Named turns come first, each shown by rows before and after it. Which turns, in which order, take the first row of each pair that follows to the second? Write the first one first, as in the answered first pair.
k288:
206 -185 451 114 242 -22 -98 -18 126  ->  84 -84 276 237 -177 -342 -79 262 -46
-170 34 10 -126 81 371 195 -171 151  ->  34 -123 355 -93 160 216 13 -111 183
-58 -147 313 -149 181 300 268 -84 253  ->  32 -203 538 -29 25 17 132 117 161
51 -23 -225 213 -180 -137 136 78 -174  ->  -10 18 -341 114 -1 110 211 -92 -114
k151:
187 46 -105 -72 199 -50 -53 -6 -17  ->  105 -69 187 -4 201 18 -62 -46 98
347 111 -333 -67 277 37 88 -51 -136  ->  253 -77 208 25 343 225 39 -186 148
122 -60 170 148 -93 -56 -32 -12 39  ->  114 -2 36 136 -195 -132 -14 37 -40
-34 300 -405 -19 -99 -100 -96 233 -230  ->  205 184 -252 -183 378 156 -188 -32 -74
k598:
145 -45 151 11 -206 -241 -72 29 159  ->  171 -13 56 -6 -217 -285 -79 56 87
144 48 -213 -23 282 -71 -204 14 -125  ->  -30 129 -397 -17 167 -22 -68 24 -116
51 114 -413 -109 158 217 97 -94 66  ->  -82 97 -319 -80 96 299 143 -125 138
-136 -31 -106 92 -193 121 66 -10 -15  ->  -115 -105 72 108 -143 180 42 -21 49

Between the rows of a pair lie 2 to 3 turns.
-84 -65 281 57 47 204 -22 -71 184  ->  277 -23 89 -24 202 -56 -168 27 -46 -> k598, k598
54 184 -432 -43 -86 62 47 59 -124  ->  -226 -41 200 129 -196 244 70 17 188 -> k288, k151, k151
-194 -40 -53 164 -422 69 279 122 79  ->  -67 -151 218 245 -378 -90 148 202 70 -> k598, k598, k288
-18 -167 325 8 133 168 64 -161 181  ->  -288 -42 72 30 -129 238 240 -129 147 -> k151, k288, k288
-205 68 112 -6 -236 -216 -17 161 -137  ->  -187 12 114 -175 173 236 70 -191 87 -> k288, k288, k598
-200 115 -322 -172 77 399 207 -162 91  ->  246 -83 82 -201 465 235 -82 -196 74 -> k288, k598
168 -238 83 57 183 136 23 -277 36  ->  295 -117 -230 -22 167 -4 -1 -191 -129 -> k598, k598
330 -155 376 48 177 -210 -196 89 -21  ->  395 -115 242 -3 231 -213 -219 63 -78 -> k598, k151
144 -19 25 64 -32 -227 -142 134 -131  ->  193 -89 162 16 108 -127 -178 52 -57 -> k151, k151
-87 69 -126 -111 343 246 373 -190 -68  ->  242 -28 185 55 190 -372 62 161 -300 -> k288, k288, k598
261 183 -269 -161 192 -75 -30 19 -147  ->  127 236 -375 -149 104 -17 51 18 -131 -> k288, k598
382 138 243 -172 46 -140 -6 119 30  ->  250 124 291 -85 -148 -194 16 213 30 -> k151, k151
90 -8 13 -31 290 194 55 -131 73  ->  -82 -50 254 183 -148 -89 21 145 27 -> k151, k598, k151
111 236 -498 -37 -66 -24 190 -86 -175  ->  -269 3 263 239 -340 96 235 -64 146 -> k151, k151, k151
195 -17 -33 -86 387 295 3 -125 67  ->  6 -90 161 -20 274 370 53 -130 179 -> k598, k598, k151
309 46 -96 -272 142 246 53 -229 38  ->  110 -51 226 -148 8 325 97 -234 222 -> k598, k151
-261 215 -599 -10 -301 -36 197 117 -213  ->  -47 17 -194 -203 427 499 103 -349 136 -> k598, k151, k288
120 -103 -121 41 -353 -231 -124 128 -325  ->  333 -57 -287 -117 -16 -83 -138 -24 -334 -> k151, k288
203 103 -260 -365 531 -15 90 -96 -54  ->  -19 251 -535 -305 162 -143 235 74 -153 -> k288, k598, k598
155 156 -296 -53 -141 -307 -24 183 -137  ->  167 15 -103 -202 313 191 11 -203 134 -> k288, k151
219 -90 329 65 -19 -327 -181 201 -88  ->  69 136 -356 -231 266 254 104 -196 -19 -> k288, k288, k151
-33 69 -361 -38 26 93 46 -79 -98  ->  -30 -91 18 -28 192 252 18 -220 100 -> k598, k288
170 131 17 92 -92 -334 -170 115 -233  ->  236 182 -159 14 3 -292 -141 62 -282 -> k151, k288
-108 61 -115 -58 97 286 146 -171 117  ->  87 -118 333 28 155 73 -61 -80 124 -> k598, k288
-38 74 -565 -57 -182 -148 45 135 -239  ->  -77 58 -575 -174 49 193 127 -111 -98 -> k598, k151
158 254 -105 -168 240 104 -11 37 11  ->  83 76 371 19 62 -41 -117 129 105 -> k151, k288
184 -7 18 -150 505 276 -109 -222 119  ->  -143 93 -75 194 -386 -327 -38 331 -117 -> k151, k288, k151
-152 -169 519 137 -259 7 39 107 73  ->  268 125 -401 -250 226 30 44 6 -230 -> k151, k151, k288
-258 41 13 27 -322 -149 133 263 -16  ->  -105 145 -378 -198 74 118 189 5 -7 -> k598, k151, k288
115 59 -212 -141 241 53 32 -101 -77  ->  -101 -78 262 126 -161 -118 5 92 7 -> k288, k151, k151
180 -23 -23 -21 185 -2 -87 -114 -44  ->  172 12 -119 -24 159 -48 -93 -85 -98 -> k598, k288
-16 -145 225 55 -73 -125 -171 -11 174  ->  -145 41 -252 -95 10 119 3 -163 205 -> k151, k288, k288
122 234 -397 -4 58 -185 142 11 -198  ->  296 76 82 113 47 -398 -49 108 -177 -> k151, k288, k288
-36 94 -292 -345 204 522 230 -208 -61  ->  228 -228 465 -190 340 350 -37 -170 50 -> k598, k288
162 -17 94 155 -64 -295 -111 191 -176  ->  168 129 -316 -14 112 -99 0 43 -214 -> k598, k598, k151
-49 103 -224 -46 -291 -68 201 211 -200  ->  -2 130 -377 -152 -119 107 258 88 -182 -> k598, k151
-70 -165 125 -132 308 79 -60 8 17  ->  -264 -14 -191 -95 -22 -51 43 185 -119 -> k288, k288, k288
477 -79 -50 82 152 -214 -101 8 44  ->  223 -167 256 252 -151 -230 -40 81 148 -> k151, k151
-271 19 77 -21 -46 263 140 -141 163  ->  -268 -32 188 21 -100 212 104 -85 161 -> k151, k598
-11 -98 338 104 116 245 104 -290 243  ->  187 -53 294 244 -164 -353 -68 97 -69 -> k288, k598, k151
-71 -331 286 27 277 423 -256 -324 338  ->  -268 -363 507 252 -193 123 -275 -68 286 -> k151, k288, k598
-335 126 143 56 -1 221 177 -159 241  ->  -273 145 66 -8 116 279 209 -206 233 -> k151, k288
-259 -129 295 215 -257 12 137 31 3  ->  170 98 -407 -89 144 -43 59 -35 -298 -> k151, k151
-193 93 -477 -71 -101 271 129 -50 -4  ->  -249 -171 207 47 -45 397 46 -114 256 -> k288, k151
-174 250 131 77 -274 35 -135 184 -202  ->  -192 250 37 -68 40 404 -85 -98 -29 -> k288, k288
262 -135 -236 -64 129 -285 -57 49 -85  ->  -171 -45 -395 -19 -177 -98 181 48 6 -> k598, k598
-202 115 -381 -184 156 397 175 -380 -22  ->  -473 -143 303 77 -154 321 126 -278 188 -> k598, k598, k151
356 115 -426 -45 216 2 -98 -165 -161  ->  294 -67 14 -14 395 261 -109 -342 116 -> k288, k598, k151
178 68 -108 -34 84 -210 -114 61 -188  ->  53 -108 324 67 82 -85 -123 -27 24 -> k151, k151
-119 -79 342 -100 -115 421 182 -50 190  ->  -240 57 51 -98 -234 433 280 -25 128 -> k151, k288
-271 52 4 143 -332 -19 119 85 0  ->  -231 -45 190 61 -43 255 105 -137 188 -> k288, k598
27 -17 379 3 -363 -206 -181 163 157  ->  -135 252 -360 -306 -149 246 101 -144 154 -> k288, k288, k151
442 12 -352 -135 424 -110 -44 -45 -124  ->  -17 -9 -94 220 -365 -467 28 353 -148 -> k151, k288, k288
24 -210 98 -41 528 61 -47 -344 23  ->  -286 -43 -119 204 -254 -451 46 124 -218 -> k288, k151, k288
296 15 -199 -3 -259 -461 121 199 -377  ->  357 -42 -214 -246 361 201 205 -329 -117 -> k288, k151
-7 -116 277 104 -73 -176 -109 164 40  ->  -196 -44 103 129 -242 -109 45 185 16 -> k288, k598
2 -164 413 -296 172 -28 -67 144 154  ->  177 53 -161 -412 173 -204 -60 239 -99 -> k151, k151, k151
-153 18 -82 121 -327 -185 71 155 -66  ->  58 51 -331 -152 188 171 85 -176 -20 -> k151, k598, k151
9 -38 -242 -54 216 307 125 35 -64  ->  163 -14 -280 -72 272 171 21 133 -172 -> k288, k598, k598
324 152 -424 -108 58 -182 5 -17 -370  ->  246 171 -482 -156 146 1 76 -135 -290 -> k288, k288, k598
260 159 -156 -281 -69 -83 -22 160 -312  ->  -62 -33 400 -63 -345 -27 4 207 -81 -> k151, k151, k151
290 -231 364 133 -73 -335 -255 167 -174  ->  32 71 -349 55 -374 -313 15 231 -329 -> k151, k288
12 135 -213 -117 171 -111 -2 -109 -180  ->  -22 -35 225 -30 240 15 -41 -208 13 -> k288, k151
-123 -249 239 63 33 289 7 -165 154  ->  -319 -105 -23 74 -246 240 144 -61 94 -> k151, k288
8 157 -272 -104 -187 -221 102 167 -166  ->  -187 -57 209 -84 13 264 162 -142 218 -> k288, k151, k151
-71 116 79 363 -258 7 54 -65 -197  ->  23 -2 273 370 -166 1 -31 -84 -143 -> k598, k598
-165 5 56 43 -188 114 136 -28 84  ->  163 -78 208 -14 108 24 -57 -81 54 -> k288, k598, k598
73 118 -329 -101 149 113 -78 1 -2  ->  135 -90 264 49 91 -50 -233 99 107 -> k288, k288, k151
177 59 174 55 165 -130 -72 91 43  ->  -11 198 -181 -38 129 59 129 -19 30 -> k288, k288, k288
271 188 -355 -261 65 7 14 -92 65  ->  459 45 15 -161 103 -170 -183 -19 72 -> k288, k288
76 -103 328 202 -126 -311 -83 168 11  ->  -134 164 -450 -40 -22 109 218 -80 -8 -> k598, k288, k288
144 17 -330 -134 354 103 -34 -122 87  ->  -281 -138 233 173 -206 48 37 60 284 -> k151, k151
53 -87 131 -66 388 269 20 -188 188  ->  -301 -117 340 173 -158 54 83 70 185 -> k151, k288
-305 126 -409 37 -277 81 360 237 -113  ->  -411 21 -111 23 -90 421 395 14 160 -> k288, k151, k151
308 -148 311 -148 452 213 -154 -241 185  ->  27 -128 480 170 -312 -333 -184 251 22 -> k598, k151, k288
10 170 -288 52 19 248 -68 -55 98  ->  206 -13 140 142 66 45 -302 45 97 -> k288, k288
133 40 -212 -67 250 85 -11 -128 -6  ->  -42 71 -233 -48 132 198 99 -138 34 -> k598, k598
-217 -155 372 -13 254 525 146 -335 375  ->  244 -264 679 200 51 -293 -258 176 36 -> k598, k288
-53 -101 425 78 -9 -4 -13 15 107  ->  -324 30 114 69 -190 119 175 -16 103 -> k151, k288, k598
357 -364 179 -326 350 217 -131 -502 426  ->  367 -47 -451 -185 -408 -661 -151 163 -162 -> k288, k598, k288
275 -140 276 361 43 -293 -199 130 -179  ->  261 59 -274 239 16 -318 -108 139 -325 -> k598, k151, k288
-258 103 -231 47 -226 7 68 115 30  ->  -197 -110 267 93 -92 104 -28 7 214 -> k598, k598
14 -204 180 146 -63 -55 -323 176 -6  ->  154 -125 0 79 3 -135 -353 203 -119 -> k598, k151
396 140 -344 -196 13 -400 -265 291 -262  ->  -14 7 -82 -333 379 538 2 -300 304 -> k598, k288, k151
-238 -72 52 176 -310 -138 17 149 62  ->  -111 102 -436 -19 -110 -72 69 60 -69 -> k598, k288, k151
235 -52 156 93 -198 -432 -247 231 -271  ->  -389 136 -282 7 -366 190 225 -62 -59 -> k598, k288, k598
-101 -86 -15 170 -160 9 196 -39 19  ->  84 -45 -206 24 101 57 168 -130 -33 -> k151, k151
12 134 -119 -41 -117 -200 -57 163 -70  ->  -236 54 32 23 -249 -43 21 86 110 -> k598, k598
-27 115 -205 79 -34 -80 -84 24 30  ->  -168 45 -61 141 -76 41 -49 -24 157 -> k598, k598
-246 32 210 -86 160 236 -47 -146 17  ->  48 -10 281 -38 188 -67 -252 -11 -128 -> k288, k598
226 -84 45 -37 4 -308 -190 99 -54  ->  194 -118 166 -1 24 -236 -204 65 16 -> k151, k151
-280 370 -496 -157 -119 -75 33 -51 -63  ->  -204 93 170 -178 306 294 -35 -372 291 -> k151, k151
-77 -23 205 40 165 285 65 -228 -10  ->  -192 119 -156 23 20 271 170 -195 -69 -> k151, k151, k288
109 110 -426 -2 81 -76 -175 91 -363  ->  -64 -213 433 116 183 238 -214 -107 64 -> k151, k151
177 41 -107 -58 11 -157 -137 0 -68  ->  64 -4 3 -111 135 129 -50 -193 109 -> k598, k288, k151
21 -206 332 34 187 196 -100 -89 13  ->  -8 21 -172 69 -180 -170 -47 210 -330 -> k598, k288, k288
169 100 -224 -114 273 99 -28 -112 -115  ->  203 39 -32 -81 351 149 -79 -144 -57 -> k598, k288
-168 170 -395 -172 -63 349 121 -64 114  ->  256 -125 278 -134 304 156 -226 -80 178 -> k598, k288, k598
-220 -179 323 175 -258 64 -164 65 -6  ->  -186 -76 58 183 -409 -95 -130 204 -173 -> k598, k288
107 -87 165 -58 148 284 -168 -319 175  ->  114 -49 147 147 -349 -288 -258 123 -64 -> k288, k151, k598
151 252 -230 -56 75 -12 -6 -34 -181  ->  282 129 5 -36 237 -45 -117 -73 -116 -> k288, k288
